The rows of D fall into 4 groups, which share some directions, and each row is roughly a mix of its group's hidden directions.
D:
[[ 14 -33   1   4 -10 -23  13 -48  18   6   8]
 [  1 -21  -8 -10   9 -17   6  29 -45 -31  -2]
 [ 15  -7  32  11 -21 -10  30 -16 -38  -9  15]
 [ -9  28  43 -12  28   3   8  -9   7 -20 -24]
 [-22  -1 -29  -2 -32  -9  29 -21 -27 -13 -16]
 [-31   1  -1   1  29   0 -22  30  11 -39   5]
 [ -6  18  23 -39 -29  27   8   7  -2   6  26]
 [  7 -21  28  -2  12 -15   9  17 -32 -41 -11]
 [-25  45 -22 -24   9  22 -18   1 -14  -2   0]
 [-10 -14 -13  20  15   9 -35   6  34  26  23]
 [ 55 -20  26  15   2  11   9   3  16  -1   5]
 [  8 -23 -29 -26 -15  24   2  -5  35  22  12]
 [-29  -5  20  30  11  -7 -16  -9 -44   7  14]
 [-19  22  29   4 -40   6 -11 -14  20  26  -9]
 [  7 -33 -11  37  -3 -29  20   2 -12 -22  18]
 [-38  -5 -11  25  10 -17   5 -13 -45   4   8]
 [ -5 -11  17   3  33   1  -7  13  24 -49   9]
 [-13 -26 -28  29  26 -17 -31  -1   6  18   6]
 [-25  -2 -34   3  -8 -12  12  28 -27  23 -24]
 [  2 -15  -5   8  35   3  -5  31  30 -37  10]
 [ -1 -29  10  16  20  19 -10  43   3 -11  28]
 [  9  -8 -36  31  16   1   5  30 -35   3   4]
 [ 20   2  11 -27   5  37  -4  -8  26  29  24]
 [-15   7 -51  -2  18   7   1  10  36   2  14]
 [-14  17 -21 -12  20  -2 -11  31 -31 -30 -22]
 [ -1  14   6 -40   2  -4 -15  14 -42 -13 -25]
 [  0  10   9  -1 -27  26  32 -10  40  22   8]
 [-24  -8  16   0  34  -1  -9  19 -34 -34  -6]
 [-31  24  41   1 -11  14  -6 -20 -18 -20 -12]
 [-11  19  -7 -23   9  -2 -14  26 -24 -31 -36]
 [ -8  25  43   3  -6 -16  31 -23 -13   0 -18]
 [ -8   8  11  19  -7 -20  13   0 -55   2 -23]
 [-11  34 -18  15  14   9 -27   9   3  41 -15]
 [  2   4  59  15  13   8  -5 -24  -8 -15   3]
 [  5 -23  33  -7  11 -29  -7  -1 -41 -18  -5]
 [ 19   4  14   4   7 -12  -6  11  51 -36  -2]
 [ 41  -7  -5  -1  -9  22  -2  19  44  12  12]
 [-44  32  -5   8  10   5 -26  15   9  10 -25]
 [  0  24 -15  11  -1  11 -19   1  53  24   6]
 [ -1  10   9 -31 -26  22  32 -24  26  18   4]
 [-18  27 -22   8  15  12 -29   6  42  14   8]
 [-21 -15  37 -23  20   5  -5  -6 -37   9 -19]
 [ 13 -26  27  24 -11  -7  13 -33  15  30  10]
 [  2  -7  25 -13  11 -13 -18  16 -48 -28   0]
 [ 35 -33   0   8 -30   2   9 -24  27  -1 -14]
 [ 15  10  23 -18 -16  28  20   2 -34  24  22]
 [-30  37  23 -24  -6  -4  17  -3 -27  -8 -17]
 [ -3  15  -9  -3  22  14 -39   6  47  -1   9]
 [-17  11 -27 -16  -9 -24 -10  24 -42 -11 -14]
 [ 35 -11  30  25  28   3   1  24  20 -11 -13]
 [ -2 -25 -25   1   3   9 -44   0  18 -23  25]
 [ 36  -5  30   3  22   0  15  -9  35  14  20]
 [ -8  -5  39   2   2 -18 -26   8 -32 -32 -10]
 [ 24   0 -33  -5 -35  -6  21 -11   7  36  -4]
 [-25   0   7  -6  20 -16 -10  27 -15 -48 -15]
 [ 23 -49   3  21  14 -16  -1  17 -12  -6  23]
 [  6   5   9   3  27  -8  -8  29 -46 -22 -19]
 [ 10  -2  -5  15  -4 -24  20 -20 -27 -16 -46]
 [ -1  10  20   1 -22  16 -17 -24  38  15  34]
 [ 21 -41 -16  20  -1   4   7  -2  31   3  32]
 [ 27   6  -6  13   7   2  -2   7  62   0   1]
 [  8   1  34 -14   7  -9  30  14 -47   5  -2]
 [-17  20 -22  -9  13   8 -36  17  40 -13  -6]
 [-29 -17  26 -19   1 -17   5  -9 -29 -23 -31]
 [ -4  23  33 -14   5  21 -26  12   5 -30 -29]
 [ -4  11  -4  27  28 -34 -18  -1 -29 -21 -17]
 [ 10 -45  28   0  10  -5  12 -18  -1 -25  26]
 [-24  45 -13   2  -4   8 -31   5   5 -10 -29]
 [ -8   6  30 -10   8 -29  -2   0 -40   1 -35]
 [ -1 -26  -8   9  40  14  -2  31  11 -26  22]
 [  1  -2 -13  12  29   8 -12  28  48 -18  11]
 [-13  -3  35   3 -25  -5   0 -37 -29 -20 -12]
 [ 16 -43  -6  19  11 -23 -28 -14  -9   7  24]
 [ 40 -17   9 -14  18 -22  -1   4 -21 -33 -19]
 [  6 -10 -24  11  26 -25 -28  23 -30  -7 -20]
 [ 43   5  45 -12   1  12  -3   1   3 -23   6]
 [ -7  -5 -21 -10 -11  35   1  -8  37  16  34]
 [-41  23   6  -7 -23  12 -18 -25 -11  27   7]
 [-43  17 -48 -16  -3  -5   5   0   9   0  -9]
 [  2 -15 -10  10  -7 -15  11  -3 -53 -26 -22]
 [  1 -23  10  36  29 -19 -21   0   4 -26  24]
 [-10  38  23   8  10 -21  11  -4 -33  -8 -29]
 [  4  28  20 -11  19  27  -7  11  47  -2   5]
 [  3  -8  27  17  17 -19 -14  17 -41 -31   8]
 [ 36 -34 -10  30  13 -12  22 -18  -7 -17   2]
 [-43   9 -34  -1  22  -1 -14 -15  28  -8   6]
 [-19  30 -28 -10   3  18 -40  23  -6  -5 -15]
 [-28  15  21   3  32 -13  -9  -3 -41 -19  -1]
 [ 23 -25  19  26  -3   1   7 -28  11  14  39]
 [ 37 -17 -15  40   7 -12  23 -10 -22  -9   2]
 [ 38 -26 -14 -15 -28 -14  18   4   1 -13  28]
 [ 39  16 -20   6 -13 -11   0   2 -16  43 -17]
 [-14  -6   8 -16   8 -16   4  -3 -56 -26 -10]
 [-40  23  10  -2 -19  -2  17 -13 -40  -6 -12]
 [  0 -20  -7 -19   7  12 -11  -2  55   1  25]
 [-17  30  36 -15   0 -10  14  -4 -33   7 -26]
 [-17  27 -26  -8  -5  11 -14  36 -10 -36  -6]
 [ -2  28   9 -28  12  38 -27   8  15  22   8]
 [  9  22  40   1  20  11  26 -21  17  -6  26]
 [  9 -16  11  47  25 -17  -9   3 -26  -7  22]
 [ 26  -1   4 -12   4  30  -7  -5  38   4  40]
 [ 20 -43  23  10   5 -33  16   5 -16  13 -14]
 [ -5  43 -17  -5 -11   9 -25   9  42  -3   2]
 [ 21 -11 -13   1   7 -35 -20  -2 -14 -33 -33]
 [ -1  -4  42 -34  -9  17  16 -14 -33   3  -1]
 [ 10 -11   7  11   1 -15  26 -17 -44  13 -34]
 [  5 -28  13 -15  -6 -17  28  -1 -33 -38  -8]
 [ 29  -7 -21 -32 -19 -14  15 -13  20   4  34]
 [  2 -19  23 -10  24 -44  -8 -11  -3  34  -6]
 [ 27 -20  -1  15  26  16   2  -3  -2  45  22]
 [-10   1  35 -14 -32  25  13 -18  29   0  18]
 [  7 -12 -25   6  -2  13 -11  -1  57  18  13]
 [-32  -4  37   9  28   8 -14  14  -8 -31  -8]
 [-19  19  41   3  -1  24 -40   1   5   0  16]
 [ 17  -1  21 -24 -14 -26  40 -17   0  18 -21]
 [ 25 -30  -8  33  14 -10  24  -4 -36   1   3]
 [  9  -6  -4   6  -9  15  -1  -3  55  33  16]
 [ -6  14 -44 -11 -25   2  -1 -15  -5  40  12]
 [ -7 -24   7  -7 -47   6  36 -16  -7  17  -2]
 [-20 -16 -32  17  17 -17 -22  21  27 -24   3]
 [ -9 -25 -48   0  -5 -19  17   8  17  -2 -28]
 [-38   7 -30   0  -9  -5  -7  -5 -41 -24   3]
 [-36  16  33   2  18   0 -30  11 -12 -26  -7]
 [ -3 -22 -18 -34   4  -4 -41  19 -19   4 -21]
 [ -2  21  48 -13  -6  -5  18  -1 -33 -21  -6]
 [-23   3 -34  -7   5  -7 -21  15  39 -25 -17]
 [-13   1  14 -12  -9   3  22 -52 -29  10 -12]
 [  1 -22   5  -9  19 -11  -3  25 -17 -51  16]
 [ 17 -26  13  14 -14 -24  26 -20 -18  35  13]
 [-40  25  37  -5  12  -2 -16 -18 -16  -2  14]
 [ -8  -1   5   5  -9  -9  22   7 -59   7 -21]
 [-19  31 -11   4 -20   3 -21   1 -17  46 -13]
 [ -6  19 -11   7 -12   9  29 -29  41  26  -3]
 [ 18 -43  38 -14 -14 -13  23  -9  -3   5   6]
 [ 25 -44  28 -16 -15  -1  -2  14  -9 -23  14]
 [ 26  14   8  23  -3  -9   5 -31  14  45  -8]
 [-12 -16 -17   1  12  -9 -22   1  58  -5  10]
 [  1 -28 -10  37  35 -23 -19  -4  18  -5   1]
 [ 30  30   0   0 -27 -13 -13 -15  37  20  -4]
 [-29  10 -16  -7 -37   9   4 -15 -14  41  -4]
 [  9  13  40  -5  -3 -10  42   2 -31   4 -11]
 [ 34   3 -25  -8   5  -8  -9  21 -20 -44 -11]
 [-24   5  14 -26 -39  -8  26   5 -30 -14 -10]
 [ 14 -35  14  -4   3  12  19  -3  -4  -2  52]
 [  9 -15  18 -18 -16  32  28   6   9  10  41]]
Here is one row from each group, named. Which group is each of the other rows in?
[-2 -1 42 28  3 -8 40 -3 -9 18 13] : (56)
[ 29   3 -33  -5 -30  -5  15 -14   1  39   4] : (29)
[ 22  -9 -36  26  18  -3 -10  -2  42   9   4] : (65)
[  2 -16  11  -6  17 -36 -22   0 -41  13  24] : (59)

[ -5  31  -6  -9  13  34 -28  30  -2  21  18] : (65)
[-35   8   6  36  27   5   5  13 -20  12 -26] : (59)
[-14  23 -32   1 -14  23  -7   0  40  24 -13] : (56)
[ 11  -7   6  12 -13  -8  33  -3 -54  11 -10] : (65)
[-17  16 -12  -3 -19  19 -16 -23  26  33  29] : (29)
[-13  -5   7 -21  -5 -19  12 -15 -51 -26 -13] : (29)
[  5  -4  49   5   4 -23  21 -10 -31 -18   1] : (56)
[ -3  -6 -33 -13  -3  -7 -28  33 -22 -16 -30] : (59)
[-55  18  -7  -2   6  -3 -22  -8 -24 -15  -7] : (59)
[ 47 -10  15  11  28  10 -11  -5  -8   8  32] : (29)
[ 49 -40   7   7   7 -11 -18  -7  12  -5   9] : (59)
[ -4  -4 -29  42   8   2   1  -9  39  17  16] : (56)
[  2  -5  13 -41 -27  14  16 -17  36   6  13] : (65)
[-48 -10   2  -2   5 -26 -11  17 -23 -13 -25] : (65)
